Families of rows that turns and mirrors carry onto each other, the same ones carrying the whole set onto itself: the rest of each named row's family, in list order
5 families of 3 rows
S:  19.3  35.7  23.1 -12.3  -8.1 -14.0 -21.8  15.7  19.0
F:   9.3  -7.8 -31.6  11.1   9.1 -26.8  -1.3  42.3  -5.6
T:  -0.5  12.3   8.6 -40.8 -25.0  -7.6 -18.4   8.1   3.8
J:  11.6  15.2  -1.7  -6.2 -24.2   8.9  20.8 -25.8  -9.5
B:  19.6 -26.2 -13.3  22.3  -8.2 -22.7 -17.8  19.2  21.3
N:  11.1   4.8  -6.4  -2.3 -15.1  12.2  46.4  -0.6  10.7
A:  -9.4  25.0 -24.2  -4.5  11.0   9.3  25.2  -4.0 -10.9
V:   1.7  28.1 -31.9  11.8 -11.6 -13.0  25.5 -16.0   0.8
R:   2.8   0.0  22.7 -29.8   4.1  12.3 -19.7  10.6  11.9
X:  12.3  -8.3 -12.1  33.2  22.7 -11.5 -14.6  17.2  13.0
P:  30.6   6.8 -20.2  22.6   7.5 -26.8 -19.3  37.0   8.5
W:  12.8 -20.6 -33.6  25.0  -3.6 -16.2  -0.4  16.6 -20.3
U:   7.7  15.6 -37.0  -8.3  -6.8   4.7  40.3  11.4  -6.8
K:  28.4  17.6  21.0 -28.3 -19.8   5.8  -8.5  13.0  20.0
D:  15.8  10.9  14.8  -9.0 -16.2 -16.3 -41.2   9.1  -6.8

Same family as J: W, D
Same family as F: S, N
Same family as X: A, R

Families of rows that turns and mirrors carry onto each other, the same ones carrying the whole set onto itself: the rest of each named row's family, in list order
4 families of 5 rows
nogam:   5.2  20.9  14.0  14.0  12.4 -12.0   1.7  39.1 -19.4 -19.5 -14.1 -26.1 -16.6  -1.1   3.1   1.0 -28.5 -10.4  41.7 -46.5  35.9   5.3 -25.9  -1.4   0.4 -15.5   3.8 -10.3   9.7  19.6  16.5  -0.1   2.0 -20.8
finuz: -18.6   7.7   0.2  11.9  -7.8 -26.1  13.7  44.9   9.1 -10.2  11.2  20.8  -6.0 -18.5  16.7  -1.7 -37.4 -35.7  28.9 -46.8  16.3  10.2  -0.9  26.5 -14.1 -21.6  21.1 -13.5 -15.1 -25.2   5.0  30.2  -1.6  16.4
Mulif: -12.1 -19.8  23.5  23.0  -2.3 -21.3 -24.8  20.5  12.9  36.8  18.4  30.6 -12.5 -38.1  20.5  -8.0 -25.8 -20.5  37.2 -15.0  -5.7  15.6  17.1  13.5 -30.4  -8.9  -7.1 -12.3  -8.3 -11.2  21.3  37.8 -11.3  17.3
pofo:  14.6 -23.0  20.8  21.6   8.6 -19.3 -50.9 -12.5 -24.5  26.2  -7.9  43.9  11.3  22.7  42.0  10.8 -22.5 -40.3  31.5 -20.5  -4.1   6.9  22.2 -21.1  21.0   0.7  52.5 -16.1  10.1 -11.0 -11.1  -6.9  -1.0   0.5
Meni:   0.5 -40.1   1.8  17.0   9.0 -19.3 -30.9  -7.2 -10.2  -0.6   5.3   4.4  18.9  33.5  -0.9  17.2 -20.8 -46.5  25.3 -39.0  25.6   5.5 -24.0 -27.2  32.9   9.9  47.6 -15.1   7.9 -30.3 -16.8  -1.1 -10.3  24.3
pufa:  -1.2  -9.1  32.7 -23.8 -25.7   9.2 -24.1  -7.2   0.2  26.9   0.4  11.9 -21.3   8.2  -1.1  13.7   8.7 -22.2 -17.2 -46.1  21.5  19.6   5.5  10.9   7.0  15.0  25.4 -27.8 -18.6 -21.4  15.1 -31.9  43.0  28.1
sez:  -2.9   0.1  31.1 -20.7  -6.3  33.1 -47.3  -9.2 -10.6  36.4  13.0  14.4 -16.8   6.1  12.3  -7.0 -25.1 -34.0   6.6 -18.7   3.1  20.3   2.4 -10.9  -3.9  17.8  25.8 -11.7 -22.2 -16.5  28.4   7.3  38.1   8.5
dori: -15.2  -7.4  -1.7 -17.7 -22.8  10.4  -3.3   1.0   9.0   5.2  16.8   0.8 -15.7  14.2  -3.0  -3.4 -13.0 -47.3   2.3 -29.6  19.6   6.8 -28.2   3.8   1.1  11.7  43.3  -5.0 -23.1 -36.4   5.1  19.2  27.0  34.2
vum:  21.0  -0.6  17.7  35.0  19.6  -3.9 -25.4  10.9   6.6  -8.7 -36.2 -12.5  12.0   8.4   6.0  36.3  -4.7  23.0  33.2 -33.9  17.6  -7.5 -10.4  13.3 -23.3 -24.6   6.0 -16.5  23.6  19.8  15.3 -21.7  -8.7   5.1
luve:  -8.9  -2.7  35.1  12.2 -24.1 -34.0 -30.0  34.3  28.3   9.8   9.9  40.5  -8.1 -32.6   0.6  26.8  -8.0 -18.4  16.5 -42.0   3.6  14.3  23.8  35.9 -24.3 -19.0   8.3 -18.2 -17.7  -9.8   8.6  -4.5   1.1  36.9
sutem:  17.9 -14.5  39.7  25.9  -2.8 -39.7  -9.6  32.3   3.6  16.1   0.7  17.9 -42.6  -1.0 -16.0  23.6   0.6   0.5  13.4   2.1  33.9  33.4  -6.6 -36.9 -10.9   6.6   7.6  16.9  21.1   8.9 -11.2 -45.8  19.5  20.0
puren:   9.8 -41.7  18.2  28.4  -3.4 -46.7 -13.0  -0.7 -14.1  29.4 -10.0  35.9  11.2  19.2  19.8  34.1   4.0 -23.4   7.0 -43.5  15.4  32.9  19.6 -19.9  30.8  13.5  33.0 -27.4  18.9 -16.1 -17.6 -33.5  -2.7  19.2
sep:  13.0   1.6  26.7  20.8   4.8  -0.1 -10.9  58.1 -12.2  11.3 -19.0   2.8   0.3  -6.6  -0.7  40.0   3.2  -1.2  21.8 -56.5   2.1  20.8  -5.7   7.1  -7.3   0.4   3.3  -9.7 -10.1  44.9  12.6 -26.7  -4.6 -13.4
pobu:  13.1 -22.3  14.7  22.2  25.2   8.5 -10.8  34.7 -25.4  38.1 -25.2 -10.6 -21.9  -7.2  25.7  -7.5  -4.8  -0.6  33.6 -32.8   6.9 -11.9 -11.9   0.1 -12.2  -3.0   0.8 -15.3  -0.1  32.8  16.2  -4.4 -10.2 -21.3
miv:  24.1  -6.6  26.6  36.5  22.9   3.8 -36.3  16.2  17.6   5.2 -12.2   4.7  -8.4  20.8 -15.2  32.2 -13.1   4.5   9.2   0.3  22.0  13.3 -19.8 -37.3 -27.2  -5.3  41.0  22.0  21.4  -9.1 -23.1 -34.1  10.8  32.1
mos:  12.1  -9.5   1.6  38.1  -4.0  -9.7 -14.6  10.5  22.1  32.2   0.6  25.0  36.8  23.9  16.8  29.5  -7.8 -22.9   2.5 -15.6   4.0  46.7   7.0 -27.1  15.4  13.0  53.7  -5.0  20.0 -32.8 -22.5   3.9  12.8  20.5
toton:   9.4 -11.4  30.6  24.5  14.8 -47.5 -23.0   1.5  -6.5 -23.1   7.1 -10.8 -31.2  12.3 -15.7   5.4 -33.7 -19.3  39.1  -9.8  44.0   7.2 -26.9 -38.6  -2.3 -14.9  17.1   6.7  28.1 -10.2 -17.6 -15.4  -4.0  20.3
suto:  20.3 -13.6  34.3  23.0   8.8 -28.9 -33.7  10.2  -1.0  26.6  -5.3  21.0 -48.8   6.0  18.8 -12.4 -11.7  -6.8  33.9  25.9  32.0 -13.6  -7.5 -27.6 -11.3  -9.4  26.1  14.7  20.2  -5.3 -10.9 -29.4  16.4   7.9
zon:   0.3   1.3  33.8  13.5   3.7 -25.9   2.6  25.7  33.8   9.5  -7.5   7.2   2.5 -18.8  22.7   9.7 -37.2  15.6  13.5 -31.8  32.4  10.6  16.7  29.5 -29.3 -28.4  -7.5 -35.9   3.0 -27.5  25.4   6.0  17.9  29.0
mato:   1.6   9.8  17.7 -12.7 -13.3  14.2  20.4  -2.9  14.8  29.4  -3.2  -5.8   6.3  11.6  33.3   5.5 -16.0 -11.6 -20.0 -36.2   8.0  40.0   6.9  -2.3  -9.9  10.6  23.2 -30.6  -3.3 -21.8   9.9  12.7  40.0  21.8

Same family as mato: vum, miv, mos, zon
Same family as toton: nogam, finuz, Meni, dori
Same family as puren: pufa, luve, sutem, sep

Families of rows that turns and mirrors carry onto each other, the same ones carrying the whole set onto itself: the rest of each named row's family, in list order
4 families of 4 rows
renes:   5.4  -3.0   9.9 -11.7   6.7   3.4  47.1  34.9  -0.9  13.6 -37.0  -4.3
bon:   1.4 -13.2 -47.9 -20.2  21.0 -27.9   1.5 -16.6   2.7 -21.3  -6.0  -3.5
bod:   7.7  -2.3  18.6  10.3   5.6  27.4  34.5  10.9 -21.6   7.1 -37.0 -25.5
rit:  12.7   1.5  17.1  -8.5  22.2  23.6  21.9   3.6  -4.2  13.8 -37.7 -33.7
Ler:  -6.2   8.3  12.1 -11.7   5.2   5.9  43.3  24.1   3.7  21.7 -34.7  -3.8
Rora:  12.5 -37.0 -41.9 -15.6   3.8  -3.5 -13.1 -11.0 -30.1 -15.0   1.2  -7.8
vazu:  -5.9   4.0  17.4  -4.2  10.6   5.6  39.9  25.6  13.9  15.7 -40.1  -9.1
govo:  11.6   9.2  19.9  13.5  15.2  19.8  31.2   3.4 -23.1   6.7 -34.9 -17.1
Sel:  -5.6 -26.7 -48.1 -17.1  16.8 -26.6  -3.1  -0.7   6.0 -21.4  -8.2   8.2
satul:  -5.6 -21.4 -43.5 -10.0  14.6 -34.0 -13.4 -10.7  -1.0  -3.1   4.0 -10.0
nibe:   4.0 -39.2 -46.5 -16.6  -1.0  -5.2  -6.5   0.6 -29.4 -27.7 -18.4   6.5
medof:   6.7 -22.6 -46.6 -17.5  22.3 -36.9   3.0  -4.8   1.8 -22.9   0.1   2.3
Sirud:  -5.0 -11.2  12.6  10.7   1.7   9.5  51.1  26.0   6.4   8.8 -28.4   0.4
bom:  -1.1   7.5  27.1  10.2  22.9  14.9  32.8  -3.3 -19.1   6.7 -27.7 -30.6
Lekir:  10.0 -40.0 -33.4 -28.0   1.0 -11.1  -7.0 -12.0 -32.9 -20.9   5.0  -1.8
Tifi:  14.6 -37.3 -33.4 -18.1  -6.4  -7.5 -10.3  -4.8 -29.7 -14.7   2.3  11.3

Same family as vazu: bod, Rora, Sel
Same family as govo: Ler, medof, Lekir
Same family as renes: bon, bom, Tifi

